Each row belongs to one hidden group. There are 2 groups. Groups can overlap: rows of different groups may look alike. The first row asked about is in group 0, and each new group gets the next number.
Each row in order, then its group:
  -17    9  -21  -17  -13  -21  -14   -1  -15  -19  -19   -2  -23   -1  -19  -20  -17  -19  -20   -2  -16   -6  -16    4   15   -5  -21  -15    5  -19  -15  -21   -9   -9   -5  -14  -26   -7  -23   12  -14  -18  -19   -9  -18  -14  -29   -5  -20  -18   -5   24   -2   33  -15   -1  -11   16  -14  -24   -8  -15  -16  -22 --> 0
  -16   17  -20  -18  -21  -21  -12   -8  -25  -15  -26  -16  -23   -8  -19  -14  -23  -15  -12  -13  -11   -2  -26    0    5  -10  -12  -20    4  -26   -3  -16   16   10  -21  -11  -24  -21  -13    9  -28  -17  -13  -17  -27   -1  -12    3  -18  -22   -6   -4  -25    1  -26   52  -13    1   -1  -28   14  -12   26  -24 --> 1
   38   -7   46  -20  109  -31   95  -25   -3   64  -29  -32    1  -24   92  -11  -15   23  -31  -26  -29  -27  -21   23   87  -20  105  -14  -22  -24  -19  -13    1    0   90   27  127  -29   26  -25   19   59  -23  -28   59  -17   67   -5  -11    7  -20  -10  -21  -29  -19   14   79  -24  127  -22  -26  -28  -20    9 --> 0
  -18  -17  -13   -7  -20   12  -17  -15    3  -14   14   10   -3  -13  -19  -18   11   -9   12    7   12   -2   12  -26  -10  -15  -24   -3   -8   20  -26  -17  -23  -25    1  -23  -12  -14  -23   13  -15  -23  -16   23   33  -21  -21   18  -15  -24   -5   40   -1  -23  -20  -20  -20   17   -8  -29   20  -18   12    8 --> 1
    9  -22  -30   51  -27   11   30    5  -17   36  -24  -17  -23   -1    2   -7  -14  -19  -15  -26   62  -15   -1  -21  -22  -21  -25   -7  -10  -19  -26    2   89  -31  -31   83  -28  -18   15   11  -17   33  -27   -4  -17   -9  -14  -22  -13  -13   -5  -14   27    2   -6  -24  -28  -13  -20  -22  -12  -12   -7   43 --> 1
   20   30  -17  -21  -15  -14  -21    4  -26  -10  -28  -23  -28  -13  -10   26  -24   -6  -21  -14  -14   -9  -33   16    9    9  -14  -31   37  -28   38  -21  -10   20  -23   -8  -25  -16    0   -1  -19  -15  -27  -17    0   23  -24    1  -18  -25  -13   -1   24    3  -19   -5   -8   -5  -14  -26    1  -25   -5   18 --> 1
  -18  -14  -16   12  -22    6   -8  -12  -11  -18   -5   -5  -22  -14  -15  -11  -18  -16  -16   -2  -13    1  -12  -12   -3  -12  -18   -9  -20   -5  -20  -18  -12    0   20  -20  -32  -17   -5  -13   -2   -9   -4    8  -10   47  -14   10   -2  -18   26    1   -7   -8  -19    4  -14    5  -15  -20   -2  -13    9  -17 --> 1
   12   52  -16  -18  -17  -14  -15    5  -24  -10  -26  -18  -22   -2  -17   33  -25   -7  -26  -14  -25   -9  -28   18   -7   17  -18  -18   18  -20   63  -12  -22    5    3  -21    0  104   -6  -21   -1   62  -10   27  -24  -10    9  -23  -17  -13  -17  -12   -7    4   71  -16   41  -22  -28   78    0   30  -25  -22 --> 0
    9    4  -29  -24   -4   -1  -17   -4  -25   -4   -2   -4  -24   30  -10  -18  -30   60  -25  -28  -17   25   -5   -9  -11   -9  -27   -6   -4   -5  -18  -10  -19  -20   -5    3   32  116  -25  -24   68   11  127    8   11   15   15  -24  -26  108  -18  -21   79   78   99  -24  -26  -26  -26   72  -27  102  -22  -10 --> 1
    1   -4  -29  -15  -16  -24   -4   -4  -17   -2  -25  -12  -30  -12  -20   -7  -25  -22  -25   -7  -14  -16  -21    0    4    5  -19  -24   16  -26   -4  -21  -10   27  -24   -9  -16  -20  -14   -2  -29  -11  -22  -17  -12  -22  -26  -21   -9  -30  -13   -8  -19   -8  -19   24   -3   25   -3  -32   -1  -19   19   11 --> 1
  -14   -3  -19  -16  -29    4   10   -1  -23   -7  -23   -3  -31  -15  -15   24  -26  -19  -20  -19  -13  -11  -11   -2    1    1  -21  -20    3   -6   -9  -26   21  -22  -16   -5  -20  -10  -20  -14  -19  -15  -27   -1  -16  -24  -17   -8  -18  -13    3  -14  -17   -8  -18   10   -1   26   -5  -20  -12  -14    9  -17 --> 0
   19    5  -16  -27  -16  -23   -3   14  -20    0  -32  -12  -27   39  -15   22  -27  -12  -31  -23  -26   -8  -33   21  -13   23  -13  -24   35  -22   70  -21  -28   85   34  -30  127  109  -20  -24  127   10   46   70  -30  -29   97  -15  -24  127  -29  -25  -20   -2  126   71  127  -22  -19  127  -28   68  -28  -29 --> 0
  -17  -15  -26  -11  -22   -1  -20  -23  -10  -16  -19   14  -17  -18  -15  -14  -21  -18   24    6   -7   -9   -8  -11    8  -18   -6  -26    0    2  -13  -18    6    1   24  -10  -12  -24  -25  -16  -26  -29   -3   15  -23   -9  -24   -1    2  -12   56  -13  -12  -11  -13   21  -24    7  -11  -23   13  -21    4  -26 --> 1
  -24  -16   59   -7  -11  -18  -20   42   94  -28   40   42   78  -28  -27  -23  127  -27   17  127  -13  -15    6    1   -4    3  -17   12  -10   54  -25  -24   -2   37  -23  -20   23  -17  -26   38  -21  -27  -12   -2  -31   -3  -14   30    8  -26    8   17  -26  -27  -30   76   -8   25   -3  -24    3  -18   22  -12 --> 0
  -17  -21  -30   -9   -9  114  -25    2    0   -8   42    1  -10   53   29   30  -21   78    0  -25   58   52   39  -26  -24  -27  -27   82   -9   50  -25   21   -9  -18  -24    2  -21   59  -14  -13    9  -11   80  -10   95  127   28    9  -28    6   12    1   18   10   45  -28  -27  -22  -27   43  -24   58  -19   85 --> 1
  -10   -3   -7  -17  -19   -8  -12   -6  -24    0  -30  -11  -21   -8  -19  -15  -11   -7  -22  -13  -10   -3  -25    2   10   17  -24   -8   -4   -7   -7  -26  -12  -19   -6  -18  -22    7  -19  -12  -25  -15  -20   17  -12   -8  -30  -18  -20  -14   20    7  -21  -22  -25   -5   10   37   -8  -17  -15  -13    6  -28 --> 0
   -4   17  -21  -23  -20  -18   -2   -8  -29   -3  -28   -8  -22   -3  -16   -8  -20  -14  -19  -26  -23    4  -18    4   -1    7  -18  -14   36  -16  -16  -17    3  -13   10  -21  -18   -5   -2   -7  -22  -26  -21  -21  -27  -16  -26   10   -3  -30    5   -5   -2  -15  -25  -15   -7   10    1  -20   23  -21   18    3 --> 0
   84  -26  -27  127  -32   12  118   35   -3   75  -28  -26  -24   54   -7  -17  -17  -27  -12   -7  127    9   -7  -25  -27  -20  -25   16  -26   -4  -27  100   29  -26  -17   12  -32  -21  101    3    0   66  -28   -5  -21   46  -20  -17   28  -26  -24   -8   29   -2  -18  -24  -22  -21    2  -19   -6  -15  -12   62 --> 1
    7   47  -21  -27   -9  -31   -8    8  -23   -6  -26  -24  -24   12  -16   22  -24  -20  -20  -17  -23   -5  -27   19   16   22  -17  -24   29  -25   87  -12  -23   43  -18  -32    1   13   12  -27   -3  -11  -17   26  -23  -29  -15  -14   -9   37  -25  -18  -20   -9   12   14   54  -18  -21   49  -25    4  -16  -29 --> 0
   13  -11  -23   21  -19  -14   11  -14   -6    1  -22   -3  -18  -16  -16  -18  -13  -12  -13   -4    5    1  -24   -1   -8   -9   -5  -13  -17  -11  -16  -18  -11  -22   -9   60  -24  -17    4   -1  -22  -13  -26   -9  -11  -11  -18  -21   14  -21   -6   19   14   -3  -21    3    5   12  -10  -22   29  -20   -9  -15 --> 1
  -13   -9  -19   -1   -9  -13  -19   -8  -18   -7  -10  -12  -21  -16  -20    2  -21  -27   -2  -16  -12   -8  -19  -14  -11  -16    2  -24  -17  -10  -27  -12    3   43  -14    6  -21  -21  -23   21  -29  -21  -21    1  -16    4  -22    8   -2  -20   44   32  -27   17  -25   -4   -5    5   28  -19   -5  -22   23  -21 --> 1
  -28  -32   -1   32  123  -19  -29  -17   85  -25  127   20  127    4  124  113   30  123  127   65   17  -10  127  -27  -23  -31  127   51  -26   53  -31  127   -6    0   -6  -27    0  -23  -25   15  -12  -10   87  -10  103   -6   15   72  -10   18   73   68   -8  -14  -25  -14  -25   -8   15  -30  -19    6   22    5 --> 0
   32   80   -4  -31  -10  -27  -21   17  -28  -18  -19  -29  -25   64  -13    1  -25   23  -28  -12  -27    9  -30   37  -13   86  -18  -26   90  -23  127  -12   -9  -11  -23  109  -15  -13  -18   -5  -20   14  -25  -18   20  -27  -18  -27  -29  -32   -5  -19   12  -16    5  -18   12  -19  -14  -21    6  -18   -8   -6 --> 1
    9  -14   -1   -5  104  -24   16  -26  -12   15  -21  -27  -18  -22   51  -10  -27   35  -26  -26  -18  -21  -11    7   10  -14   50   -6  -19  -23  -20   18   17  -28  101   -5   12  -27   76  -26   95   15  -17  -26  -11  -16  127   -5  -16   26   -4  -24  -21   -9  -14   -3   -5  -21   90   -2  -24  -26  -18   53 --> 0
   22  -21  -19   91  -24   18   15  -11   -7   32  -29  -20  -20   16   15  -12  -23  -12  -22  -21   59   10    6  -21  -22  -20  -24   38  -25   -3  -14   12  -10  -22  -24   -2   -6  -10   67   37  -13   14   -3  -15    7  -10  -14  -12   18  -22   -4   -5  -22  -10  -17  -16  -26   -3   -1  -17   -6   -8  -15   45 --> 1
   14   -9   16   -1   30  -29   17  -26  -11   50  -18  -28  -22  -10   31    1  -26   19  -29  -27  -21  -24  -11   11   14  -22   26   -6  -17  -22  -15   12   29  -22  127   53   -3  -23   -8  -20   -9   35  -22  -27   -5  -23   46  -21   16  -15    2  -17   -2  -27  -15   -5   -7  -12   53  -10  -27  -21  -26   -4 --> 0
  -14   22  -17  -21  -26   27  -13   -5  -17  -19    1   11  -24    4  -14  -10   -4  -15  -21  -16  -16    1    3    7    6   -7  -30    5    0    9  -19  -24  -27   13  -14  -13  -19  -10  -19    7  -15  -23  -17   15  -11  -10  -26   21  -13    7    0   15   45   40    2    3  -24  -18  -23  -16   -9   68   -3  -21 --> 0
    1    4  -26  -24  -13   -1  -15  -17  -10   -7  -28   -5  -20   15    2  -12  -30   10  -28  -22  -24    2  -20   -3   -9   -5  -23  -10   18  -15   22  -16  -22  -20  -11  -15   53   63  -26  -12   32   -4   38   30  -12   13   43  -27  -27   60  -26  -21   50   79  127  -16  -20  -30  -26   84  -26   73  -10  -23 --> 0
  -23  -29   63  -16  127  -27  -25  -25   34  -22  127  -22  105  -29   29   64   24  -14  127   -2  -20  -28   12  -17   15  -29  127  -26  -29    0  -28  -11   -2   25  -17  -11  -19  -27  -12   49  -22  -23   32  -14  -12  -23  -21  -18   -3  -15   38   28  -28  -23  -23   -9   -8    0   28  -29   80  -13   82    9 --> 0
  -18    8  127  -31  -11  -23   18   58  127  -26  -18   70  110  -28  -28  -28  127  -25  -15  116  -26  -24  -14   77   47  127  -21   47    5   63  -28  -29   15   48   -5   -2  -16  -16    1    3  -17  -17  -27  -17  -12   -5  -29   36   91  -13   -1  -16  -26  -16  -23    3   -9   43   -2  -28   99  -11   36  -21 --> 0
  -25   47  126   -7  -17  -13    3   31   60  -23  -19   45   60  -25  -27  -28  127  -26   -9   91  -24  -22   -8   33   28   45  -14   25    2   79  -32  -30   49   29    2  -24  -31  -30   58   40  -15  -11  -25   -6    3    1  -24  -23   30  -27   -7   23  -26  -15  -18   35   -7   69    1  -21   39  -21   17   -9 --> 0
   21  -22  -20   20   -2  -19   26  -26    1   69  -24  -24  -16   -4   47  -14  -27    0  -27  -28  -17  -17  -24  -22   -7  -26   -6   -8  -21  -29  -13   12   39  -19  -31    4   25  -24   37  -19  -12   52  -12  -29   38  -20    8   52  -21  -17  -23  -18   -2  -26  -29  -14  -30  -18    6  -20   -8  -25   -3    7 --> 0
  -13  -22  -28   20  -27   48   -6   -2   -1   -6  -17    5  -20   18   -7   -3  -19   -6  -12  -12   45   44    5  -22  -26  -22  -32   13  -11   19  -21   27   -8  -25  -33  -18  -24   -7   -7   -5   15    4   16   23   22   13   -9   24   11  -14  -13  -13   10   23   -2  -28  -27   -1  -23  -13  -14   12  -20   21 --> 1
    1    4  -21  -14  -13   -6   -8  -14  -25   -6  -25  -21  -27    7  -17    1  -32    3  -14  -26  -18    9  -22   -6   -8   -7  -17  -18   -6  -20    0    1  -17   -9  -25   22  -28    5  -10   -5   -1    1   -4   -4  -25   -4  -15   -1   18  -14  -20  -13   61   33    0  -23   -7   -8  -20  -24  -20  -14  -19  -17 --> 1
  -25  -26  -16  -18  -19  127  -26   77   15  -26  121  127   14   -4  -19  -18   -6   18   15   19   80  120  124  -14  -27  -22  -31  106    4   58  -23   -3  -28  -24  -18  -21  -24  -11  -14   36  -20  -23   41   43   17   34  -26   33  127  -25    5   25   -3   -1  -17  -18   -3   12  -13   -5   16   23   -2   -6 --> 1
